In the rows, zero is written as 128.
The rows of M fall into several groups, and each row is roughly a mix of its group's hidden directions.
M, 79 rows:
[[ 92 139 152 143 140 137 158 155  88 136]
 [ 87 114 162 130 141 133 145 170 108 140]
 [ 96 111 106 153 132 117 156 124  89  97]
 [132 122  83 147 143  78 127 118 131 104]
 [138 109 124 155 145  68 117 132 148 142]
 [128  92 159  86 132 125 155 123 135  98]
 [137 136 104 144  80 115 144  93 157 125]
 [149 129 115 154  79 100 128  99 135 148]
 [116 117 174 101 119 152  96 149 121 150]
 [142 155 121 163 140 138  86  90 140 123]
 [120 131 133 160 139 133 160 118 107  74]
 [134 157  99 166 136 128 113  87 142 150]
 [140 127 159 114  79 151 125 109 138 161]
 [107 163 153 106  88 116 122 116 143 157]
 [117 156 133 146 138 173 174 140 116 130]
 [103 157 132 151 113 109 156 136 105 170]
 [107 136 109 169 131 127 117 112  94  87]
 [150 111 152 102 135 136 120 167 148 170]
 [110 100 139 149  83 127 166 127 137 149]
 [122  89 145  91 134 118 174 120 133 114]
 [144 157 151 141  95 140  95 128 109 164]
 [148 147 138 155 142 145  72 109 137 117]
 [146 108 169  89 136 135 125 108 153 101]
 [124 163 103 166 161 123 134 149 101 116]
 [131 152 153  97  96 135 104 147 126  88]
 [ 91 124 105 145 166 116 156 151 114 106]
 [134  76 158 113 160 131 142 115 132 105]
 [117 113 117 107 118 116 172 162 125 167]
 [132  88 135 136 148 134 130 131 141  69]
 [137 157 149 134 151 150  89 162 103 133]
 [134 151 100 115 105 116 143  71 134 138]
 [144 142 117  82 116 159  98 124 133 161]
 [122  92 148  96 157 151 139 149 149 103]
 [116 174 135 137 143 126 139 133  81 156]
 [ 99 134 100 148 156  88 113 145 102 118]
 [117  89 130 159 120 114 155 128 150  86]
 [173 132  93 110 141 128  92 115 136 150]
 [112  92 145 151 145 127 149 142 129  78]
 [157 141 115 143  85 126 150  88 143 142]
 [125 112 127 137 163 108 120 167 110 172]
 [176 160 108 139 159 133 110 127 130 103]
 [126 129 125 174 152 112 158 124 101  93]
 [151 128 131 108 180 143  96 135 107 108]
 [ 80 120 150 109 122 158 164 133 121 145]
 [147 128  90 111 143 110 146  89 151 100]
 [107 150 162 116 155 110 113 154 104 161]
 [121  94 134 153 136 129 150 128 136  70]
 [152 136 153 138 140 148  68 143 136 126]
 [124  88 146  97 131 124 158 170 120 140]
 [127 162 141 132  97 100 127  87 151 106]
 [111  86 127  90 115 118 149 101 156 123]
 [147 181 123 145 134 133  92 130 100 140]
 [145 140 147 172 137 153 129 175 116 127]
 [111 158 123 135  97 131 106 160  97  95]
 [100 152 151 143 144 142 157 141  82 116]
 [116 103 119 164 149 132 119 170  92 138]
 [101 140  96 145 108 118 147 165  94 141]
 [142 178 131 107  94 134 101 138 149 140]
 [105 138  97 161 148 122 176 135 117 113]
 [132 142  92 144  91 124 149 118 129 174]
 [118  95 134  91 122 173 118 157 138 139]
 [146 174 138 143 131 143  89 141 100 144]
 [137 147 152 127 118 144  77 137 123  86]
 [122 113 124 149 136 133 116 187 101 153]
 [143 135 143  85 139 120  77 126 148 142]
 [157 176 131 121 115 140  92 105 115 147]
 [119 115 122 161 149  92 142 156 113 166]
 [107 105 152 134 157 150 145 154 105  90]
 [167 169  95 143 145 132 137 105 131 110]
 [118  86 144  99 137 119 170 117 124 100]
 [124 122 147 102 105 100  99 124 174 147]
 [107 101 101 142 142 111 179 120 113 147]
 [147  96 116  92 123 166 104 128 154 111]
 [180 144 121 174 110 120 114 133 131 128]
 [135 118 126 122 144 121 152  65 156 126]
 [108  88 149 104 111 148 166 124 152 130]
 [110 145 115 157  90 137 176 115 115 129]
 [110 135 146  99  87 133 117  98 122 166]
 [ 85 130 155 115 102 133 114 132 104 167]]

One row of each group comes first, with its name. Which group is each row after those in?
[102 124 124 100 149  96  78 132 110 128] | N
[127  79 152 110 152 125 154 108 129  99] | W
[121 156 106 142  83 145 163 105 119 139] | G

[125 167 149 119 106  88 110 100 148 140] | G
[152 158 145  89 128 154  92 107 128 138] | N
[120 110 137  82 111 160 107 147 148 153] | G
[127 154 103 134 110 125 130 163 129 182] | W
[114  84 121 137 120 166 159 147 128 103] | G
[149 145 133 147 145 139  92  80 153 119] | W
